Some points, each followed by its number:
-0.2/-0.4/-1.0/0.0/-0.3/2.2/-0.1/0.7 0
-0.9/-0.1/-0.3/0.5/0.3/0.2/-1.7/0.7 1
-1.0/0.3/-1.3/-0.6/0.0/0.3/1.9/-0.9 2
-0.9/-0.4/-1.6/0.1/-0.6/-0.1/0.2/-0.5 3
0.0/-0.2/0.4/-0.4/-0.2/0.2/1.2/-0.1 4
-0.2/-0.4/-0.9/0.0/-0.1/2.0/0.2/0.3 5
0.2/0.2/0.8/0.5/0.0/1.3/1.2/0.7 6
0.0/0.1/0.1/1.7/-0.7/-1.9/-0.1/0.4 7
0.0/0.2/0.2/1.7/-0.5/-1.8/-0.7/0.8 8
0.4/-1.0/-0.7/0.8/-1.0/-0.4/-0.5/-0.8 9
Which five points above are nearest to each new point? Their numbers follow each, nearest first.
0.3/-0.1/0.2/-0.8/-0.4/-0.4/-0.1/-0.3 4 9 3 1 6
0.2/-1.0/-0.6/0.6/-1.1/-0.3/-0.1/-0.7 9 3 4 7 5
1.9/0.5/1.3/-3.7/2.1/-1.6/-3.3/-0.9 1 4 9 8 3
-0.5/0.5/0.2/0.5/-0.1/-0.3/-1.1/1.7 1 8 7 6 4
-0.2/-0.1/-0.2/-1.2/0.2/-0.3/-2.7/-1.0 1 9 3 4 5
2.1/0.2/0.9/-0.4/1.4/-0.5/-0.9/-0.4 4 9 1 6 8
-0.8/0.4/-1.1/-0.4/-0.1/-0.2/1.8/-0.8 2 3 4 5 6
1.1/0.2/1.1/-2.3/1.1/0.2/-0.7/-1.1 4 6 1 5 9
-2.3/0.2/0.0/-1.0/0.1/1.3/-0.7/-1.5 3 5 1 2 4
0.0/0.8/0.6/0.0/0.2/-0.6/-1.9/2.3 1 8 7 6 4
1.4/0.6/0.6/-0.8/0.1/-1.1/0.1/0.2 4 7 8 6 9
-1.1/0.3/-1.4/-0.1/-0.4/0.3/1.9/-0.9 2 3 4 5 6
1.3/0.6/-0.9/-1.1/1.9/-1.5/-1.7/2.2 1 8 7 4 3
0.1/-0.9/-0.9/0.8/-0.9/-0.4/-0.3/-0.7 9 3 7 4 8
-1.4/-0.1/-0.4/-0.2/-0.4/0.8/1.1/-1.5 2 3 4 5 6
0.5/0.2/0.8/0.7/-0.5/-0.4/0.6/0.1 4 6 7 8 9
1.7/0.7/0.6/-1.0/0.1/-1.5/-0.3/0.3 4 8 7 9 6
